In the rows, 128 means zero.
Each path below is one point turned by a fixed rotation once a step. After each direction that follows a path, write how fast that rotation turns it, in degrees a step (0 if it stays still).
Each turn is a multiple of 5 degrees from 10 to 175, or 0.
Each row of a path follows its step; steps can be skipped.
Rotation 1:
step 0: [125 128 116 133 130 141 122 108 130 123 124 136 124 118 133 135 129 145
 126 123 130 131 138 131 132 135 129 129 128 124 111 127]
step 1: [123 117 122 116 137 136 129 118 141 132 126 140 128 129 122 126 129 149
 129 134 128 123 127 131 118 129 135 119 135 124 128 116]
step 2: [121 122 133 137 118 138 119 123 136 134 116 133 130 124 133 115 134 139
 128 141 124 138 129 128 127 121 123 121 136 112 134 128]
step 3: [128 127 147 131 122 125 126 116 139 124 121 126 129 127 132 119 125 134
 128 114 132 131 120 140 123 133 116 117 142 127 125 124]
step 4: [119 133 142 131 126 137 123 129 134 126 113 136 142 132 124 136 122 123
 133 121 113 133 125 134 118 133 126 132 130 125 122 112]
step 5: [136 135 119 130 122 135 118 127 137 124 109 130 131 120 126 128 127 131
 128 117 125 131 134 115 119 128 120 128 128 130 107 126]
step 6: [134 118 124 115 134 141 136 125 139 126 122 122 134 126 130 131 129 145
 121 118 120 127 146 127 123 136 122 132 127 124 125 120]
step 7: [126 120 124 134 132 137 128 113 136 137 121 133 135 112 125 123 128 145
 123 135 118 137 129 134 139 129 129 130 120 123 122 126]
step 8: [129 124 138 128 130 139 123 120 147 136 130 135 130 128 129 130 135 147
 131 127 138 123 119 134 129 127 131 116 136 122 118 133]
step 9: [121 125 141 129 125 139 127 120 133 130 118 140 129 143 127 121 127 129
 119 126 127 136 123 126 126 125 130 119 134 107 127 114]
step 10: [134 129 148 135 121 124 118 130 141 122 110 131 128 123 121 112 127 132
 125 125 122 128 123 121 122 131 120 121 128 131 124 120]
step 11: [128 122 145 129 126 142 132 132 129 123 113 129 142 130 133 131 127 130
 136 113 120 129 138 126 127 141 116 129 130 130 119 131]
Speeds:
[132 131 126 130 128 128 127 125 128 127 125 131 127 135 128 130 130 129
 128 132 120 135 127 128 131 125 128 131 128 130 132 130] -> 145
[131 122 128 129 128 127 133 130 127 126 127 125 125 127 129 125 125 128
 129 136 124 127 132 123 126 127 124 125 131 128 127 128] -> 85
[131 129 133 125 129 129 128 134 135 125 133 127 129 131 128 132 130 133
 130 129 126 124 129 130 124 129 130 130 129 129 133 128] -> 155
[129 130 132 133 130 124 128 130 126 129 122 125 129 128 125 130 124 125
 130 121 126 129 133 127 126 125 131 129 132 129 128 129] -> 55
[134 130 123 130 132 132 128 127 128 133 131 128 127 127 127 128 127 127
 131 126 128 127 131 124 128 134 123 135 128 129 129 124] -> 55
Rotation 2:
step 0: [124 142 128 128 121 115 127 138 121 133 138 142 137 119 124 125 138 133
 129 129 121 128 140 121 123 113 139 110 133 132 115 134]
step 1: [131 122 141 127 140 116 119 127 115 133 129 136 124 133 121 125 133 127
 128 126 120 133 125 103 123 122 123 137 129 109 138 131]
step 2: [123 125 122 151 126 118 138 118 126 133 121 123 121 127 120 122 125 113
 121 127 138 143 135 119 120 144 126 123 126 127 126 117]
step 3: [102 142 141 139 128 141 122 123 137 121 141 132 123 126 129 117 140 130
 129 124 135 132 136 127 129 130 140 125 124 128 125 135]
step 4: [131 128 141 127 142 124 135 143 120 135 136 120 122 123 137 108 135 135
 125 121 135 127 120 132 130 124 118 140 111 121 128 132]
step 5: [115 116 111 131 133 112 130 136 125 141 146 116 134 130 120 133 132 122
 115 132 134 129 121 136 124 134 129 129 132 137 134 132]
step 6: [120 132 142 118 135 115 122 127 128 125 128 134 133 133 129 123 138 126
 132 138 129 134 136 131 110 117 133 113 135 149 121 135]
step 7: [135 124 137 130 143 126 122 140 134 125 112 120 125 130 122 118 142 129
 128 135 117 134 116 118 114 124 133 139 136 113 128 128]
step 8: [116 126 121 152 139 126 139 136 134 142 122 133 136 123 126 129 126 120
 132 127 132 131 124 125 129 134 126 127 139 130 119 105]
step 9: [113 139 132 141 141 134 124 112 133 133 135 141 132 140 132 122 136 149
 127 135 130 126 137 135 130 123 125 123 133 126 132 131]
step 10: [133 131 138 138 123 118 146 131 121 135 128 118 126 129 121 111 123 138
 129 139 129 125 120 135 125 113 122 131 121 111 127 139]
step 11: [115 113 117 140 124 115 121 134 120 129 145 120 149 126 112 132 124 124
 135 128 132 129 131 125 128 124 138 132 123 124 121 129]
Speeds:
[124 125 130 134 128 134 128 124 127 131 122 131 124 129 127 126 127 130
 126 123 124 127 125 128 128 131 128 125 125 129 126 128] -> 60
[129 125 132 130 127 126 124 127 128 124 122 124 130 131 125 129 126 123
 132 126 126 134 130 122 127 128 130 128 130 131 129 129] -> 70
Rotation 3:
step 0: [131 130 126 132 127 121 141 133 124 138 124 123 124 125 122 120 142 124
 126 151 116 118 138 132 135 130 140 120 139 131 131 139]
step 1: [127 130 129 149 117 128 115 128 120 117 131 120 134 134 137 123 124 117
 130 132 147 126 127 125 125 127 137 125 145 130 132 121]
step 2: [120 120 130 125 138 125 124 132 125 135 125 116 142 138 128 130 125 113
 120 119 126 139 143 129 134 120 140 135 117 122 117 131]
step 3: [126 129 119 130 129 115 115 119 125 129 134 117 129 144 123 134 140 135
 133 134 111 136 112 124 130 122 115 127 128 133 129 134]
step 4: [130 121 138 125 143 127 117 118 136 125 123 139 121 127 122 113 120 122
 139 129 134 126 111 128 116 117 135 136 130 126 129 134]
step 5: [132 123 137 128 121 125 126 136 132 131 132 130 114 143 112 121 116 133
 115 127 124 121 132 135 126 138 131 113 118 130 116 135]
step 6: [113 136 128 134 115 115 134 122 120 128 120 130 126 121 133 131 128 134
 123 135 147 121 118 131 129 127 112 133 125 127 113 133]
step 7: [124 115 114 118 122 128 131 118 136 119 116 132 131 118 123 129 119 119
 117 125 134 138 127 113 135 137 135 131 119 132 136 126]
step 8: [125 126 116 129 130 116 145 129 125 132 126 136 114 145 125 139 133 132
 144 126 125 133 144 130 125 136 128 129 130 130 136 129]
step 9: [123 137 139 129 117 132 117 132 132 130 129 133 125 129 126 132 137 120
 128 116 138 120 123 132 122 130 120 143 132 123 154 126]
step 10: [137 116 136 123 127 132 138 132 121 124 118 127 139 130 132 130 122 141
 111 112 114 129 132 134 118 123 133 133 130 118 132 134]
step 11: [123 134 129 120 108 137 122 121 121 130 127 126 119 125 143 128 138 141
 134 145 113 131 132 134 123 125 130 129 124 135 124 124]
Speeds:
[127 131 130 125 132 127 127 134 130 129 122 132 131 130 127 122 130 128
 123 128 126 128 129 122 132 129 130 126 125 127 131 127] -> 145
[128 126 126 129 128 130 126 129 124 127 125 127 129 124 124 123 121 131
 131 123 127 132 131 123 123 128 130 128 131 127 127 127] -> 125
[130 128 127 130 122 130 126 131 131 127 128 126 132 132 130 129 133 128
 131 127 125 128 128 126 125 121 135 130 128 124 127 131] -> 40
[126 124 129 126 129 129 129 127 134 133 128 127 128 127 125 133 124 130
 125 127 125 129 129 129 133 129 132 124 134 123 128 132] -> 140
Rotation 4:
step 0: [122 124 135 132 119 142 125 147 125 132 141 127 120 128 131 127 129 112
 123 116 129 129 132 124 121 141 116 118 118 125 130 135]
step 1: [119 128 130 130 126 131 144 132 118 141 127 127 135 121 130 130 122 136
 123 133 135 114 126 122 140 125 142 144 109 129 128 130]
step 2: [127 124 134 132 122 135 120 136 141 128 151 135 121 143 120 139 137 116
 128 140 128 118 129 129 133 125 123 130 124 121 138 126]
step 3: [122 123 125 106 120 135 137 118 118 129 128 125 118 119 128 131 127 136
 119 132 122 127 124 120 125 131 120 132 106 126 136 121]
step 4: [113 120 120 133 117 131 123 147 127 130 137 123 123 133 131 128 131 129
 122 132 136 131 137 140 138 117 117 133 127 116 123 140]
step 5: [128 116 146 120 123 130 129 135 125 136 123 129 124 126 136 121 119 127
 137 130 129 120 124 130 122 136 135 128 108 117 147 129]
step 6: [132 131 131 133 115 146 135 141 121 139 133 135 124 125 110 132 137 124
 117 141 134 133 126 122 140 126 128 130 127 122 122 133]
step 7: [123 123 133 121 131 127 118 122 142 143 138 120 119 120 139 129 121 126
 119 142 125 113 130 121 122 118 131 132 115 119 131 125]
step 8: [120 118 122 122 122 133 119 141 114 142 136 136 121 138 124 139 137 129
 119 123 126 135 132 123 132 141 119 124 118 132 134 137]
step 9: [122 116 126 118 124 117 140 137 129 133 121 118 117 124 127 129 121 132
 133 138 131 115 131 127 147 116 137 135 119 120 132 129]
step 10: [131 127 134 126 121 151 124 135 131 137 134 129 111 136 122 135 130 120
 127 130 130 126 134 143 126 136 123 119 131 116 142 127]
step 11: [118 131 129 122 118 135 135 136 127 137 118 121 119 111 127 124 124 134
 116 128 138 122 123 111 127 126 129 123 109 127 122 123]
Speeds:
[122 127 127 126 132 129 122 127 127 127 128 123 131 124 130 123 133 128
 124 129 126 129 132 126 128 128 122 124 126 131 128 130] -> 90
[134 124 125 130 131 127 125 127 131 129 129 127 127 130 132 126 134 123
 130 126 130 124 128 131 123 130 127 129 126 124 132 125] -> 140
Rotation 5:
step 0: [138 122 120 122 120 131 133 130 132 134 134 138 138 123 131 119 133 142
 124 112 133 131 112 136 137 133 141 118 134 136 120 138]
step 1: [129 132 129 148 113 140 127 137 131 128 122 129 120 127 141 111 131 127
 126 128 135 143 122 134 135 121 118 120 135 120 128 132]
step 2: [124 116 135 137 126 116 108 123 127 123 120 136 119 129 134 137 134 117
 134 126 129 130 126 119 141 130 107 122 123 126 130 121]
step 3: [144 133 141 117 128 115 115 129 138 124 127 125 139 129 114 147 126 127
 134 120 141 128 122 130 128 131 125 123 124 130 128 138]
step 4: [131 130 121 127 118 127 132 137 124 124 141 108 132 139 132 132 129 132
 125 114 134 117 124 135 117 122 122 129 141 124 120 145]
step 5: [109 139 115 136 126 123 115 135 128 138 139 120 130 136 133 110 129 117
 131 124 124 127 123 126 129 124 121 131 136 138 130 120]
step 6: [142 117 119 110 132 128 114 126 128 140 129 130 125 120 122 123 122 116
 128 130 120 139 122 124 134 131 121 120 138 139 136 116]
step 7: [152 120 139 130 130 121 125 130 139 118 129 118 116 128 118 123 122 137
 114 125 128 136 128 128 134 125 137 129 141 120 131 128]
step 8: [128 124 134 142 120 121 144 122 142 132 135 121 115 140 128 121 133 122
 121 118 130 110 128 129 143 130 123 133 122 127 123 133]
step 9: [123 132 137 132 121 139 124 125 132 130 130 132 139 131 131 136 128 103
 127 134 123 122 110 140 139 130 129 134 126 143 125 128]
step 10: [131 120 122 118 136 130 124 140 121 122 126 127 138 128 142 145 131 125
 114 137 139 138 125 132 142 117 129 128 141 135 135 132]
step 11: [136 126 120 142 121 113 122 132 131 119 141 133 132 123 133 120 133 143
 126 129 146 125 143 124 132 124 131 124 134 140 137 128]
Speeds:
[123 129 128 134 129 132 129 123 127 128 131 127 123 129 131 126 125 123
 133 129 128 132 129 126 128 130 125 130 128 133 126 133] -> 100
[127 124 127 128 131 125 123 130 128 132 124 130 129 123 126 127 128 121
 131 130 125 125 127 129 127 129 132 127 124 130 124 132] -> 110
[127 130 130 129 125 128 124 128 128 133 130 131 126 126 131 134 130 133
 132 132 132 128 129 128 128 126 128 125 130 127 120 127] -> 35
Rotation 6:
step 0: [132 131 130 135 140 132 113 121 126 125 130 123 118 136 125 141 127 132
 120 128 130 112 120 135 134 123 133 116 124 140 127 139]
step 1: [124 124 130 123 128 132 145 119 124 126 124 134 128 137 121 108 129 115
 132 117 121 122 131 127 132 129 126 138 139 124 131 119]
step 2: [120 148 120 133 124 135 123 137 125 125 126 123 129 124 131 134 122 145
 125 125 135 134 121 144 119 125 138 133 122 129 133 126]
step 3: [135 128 128 139 129 117 129 127 132 126 121 139 118 129 123 131 133 123
 130 133 106 128 135 124 133 125 118 135 138 125 116 141]
step 4: [123 134 128 116 120 126 129 125 120 134 146 119 136 121 116 124 130 130
 129 133 135 131 121 130 125 128 138 122 143 141 133 123]
step 5: [140 134 123 128 131 123 135 121 139 120 118 124 116 124 128 129 130 125
 127 114 131 129 136 140 130 127 125 117 114 120 113 130]
step 6: [114 122 128 133 123 125 118 122 130 126 126 133 139 124 123 126 114 121
 123 134 126 136 126 116 127 139 142 138 138 123 125 120]
step 7: [137 131 123 131 132 123 147 131 125 135 132 116 118 120 133 145 128 135
 127 135 139 133 124 128 128 126 116 128 127 121 137 133]
step 8: [121 126 135 124 133 121 113 129 137 126 128 140 124 125 132 119 129 132
 131 126 128 121 142 120 127 143 120 115 136 136 121 121]
step 9: [137 127 128 118 126 132 129 123 129 140 134 123 145 122 125 137 140 125
 123 120 124 131 118 126 131 125 133 131 118 111 137 120]
step 10: [130 120 124 128 127 133 123 138 134 120 125 130 125 144 129 122 116 131
 138 141 137 139 140 129 120 133 120 121 120 122 123 137]
step 11: [128 119 136 129 125 128 128 130 130 136 119 126 132 126 135 138 135 125
 111 131 125 123 123 109 132 119 132 134 126 146 128 120]
Speeds:
[124 129 131 128 128 126 130 128 130 130 130 124 130 126 128 126 128 127
 131 120 127 124 134 132 129 127 128 127 124 130 128 121] -> 100
[126 125 128 135 129 123 126 130 131 124 123 129 132 131 124 128 130 128
 126 125 126 125 125 124 128 126 126 122 131 128 126 126] -> 140
[124 127 130 125 129 126 126 129 124 128 130 129 128 128 127 129 128 134
 124 126 129 128 129 123 122 127 138 129 127 130 129 128] -> 160
[131 127 130 129 132 127 128 126 126 129 128 133 126 132 129 130 127 126
 124 132 122 128 129 130 126 133 129 128 126 132 122 121] -> 140
[125 130 127 132 135 130 130 126 125 128 127 130 124 127 132 128 125 129
 126 125 131 123 125 126 129 133 127 130 132 123 132 126] -> 60
Rotation 7:
step 0: [116 124 129 122 131 112 125 133 123 117 139 132 125 127 128 121 147 133
 132 116 133 119 130 125 133 130 121 128 114 141 137 136]
step 1: [132 134 134 126 129 117 116 133 145 140 115 134 130 130 117 130 135 117
 119 130 127 126 116 136 125 124 129 131 127 134 141 142]
step 2: [130 140 128 127 134 135 130 138 130 120 135 134 134 120 121 120 123 133
 113 123 126 118 125 130 129 130 111 140 116 144 129 118]
step 3: [134 123 132 125 123 120 132 133 128 130 109 120 125 127 128 125 128 137
 124 126 113 126 125 115 134 126 131 136 119 143 122 150]
step 4: [130 114 128 127 141 131 125 112 135 133 124 136 128 136 128 127 139 135
 126 124 134 113 130 134 137 120 108 135 119 136 131 128]
step 5: [129 125 131 137 125 136 139 138 133 133 126 129 128 135 116 147 128 116
 130 127 123 122 119 127 113 119 128 132 121 148 127 134]
step 6: [123 139 131 132 132 132 133 133 127 135 137 127 120 127 121 124 144 151
 126 128 139 112 129 117 132 135 124 126 122 140 130 133]
step 7: [150 127 136 128 138 127 130 127 145 141 120 120 125 125 129 132 133 134
 133 121 129 136 122 134 117 132 127 137 128 135 137 143]
step 8: [144 130 129 126 134 132 132 123 123 113 128 130 132 136 121 137 130 134
 120 135 133 113 134 121 119 138 116 140 121 136 138 116]
step 9: [129 132 129 131 130 116 134 134 133 126 120 116 135 134 130 134 141 130
 142 133 123 131 137 122 129 126 142 137 120 151 123 131]
step 10: [131 128 129 124 139 123 125 132 146 125 130 146 119 145 124 131 137 145
 127 126 136 125 136 130 136 121 124 130 132 130 140 126]
step 11: [126 132 135 140 134 126 135 134 142 120 125 123 133 131 121 131 130 124
 122 125 112 138 131 131 105 130 120 122 128 144 139 130]
Speeds:
[126 135 130 126 127 127 132 134 129 133 129 130 134 128 129 130 127 128
 126 129 132 125 130 131 131 123 130 128 133 130 126 127] -> 90
[130 126 131 123 130 130 130 131 126 130 125 131 125 125 129 128 128 124
 130 134 125 134 127 127 125 125 133 127 127 131 129 132] -> 170
[121 123 127 131 126 127 128 129 128 128 129 131 124 133 128 133 131 127
 133 127 127 127 130 130 129 121 130 125 128 131 130 125] -> 70
[130 126 129 124 127 128 128 124 131 128 126 129 129 128 132 130 132 123
 126 128 127 124 128 131 125 130 123 124 136 129 131 128] -> 110
[125 126 126 128 130 129 129 129 132 127 125 131 130 129 123 123 127 127
 123 129 121 130 130 127 132 124 123 125 129 128 122 130] -> 40
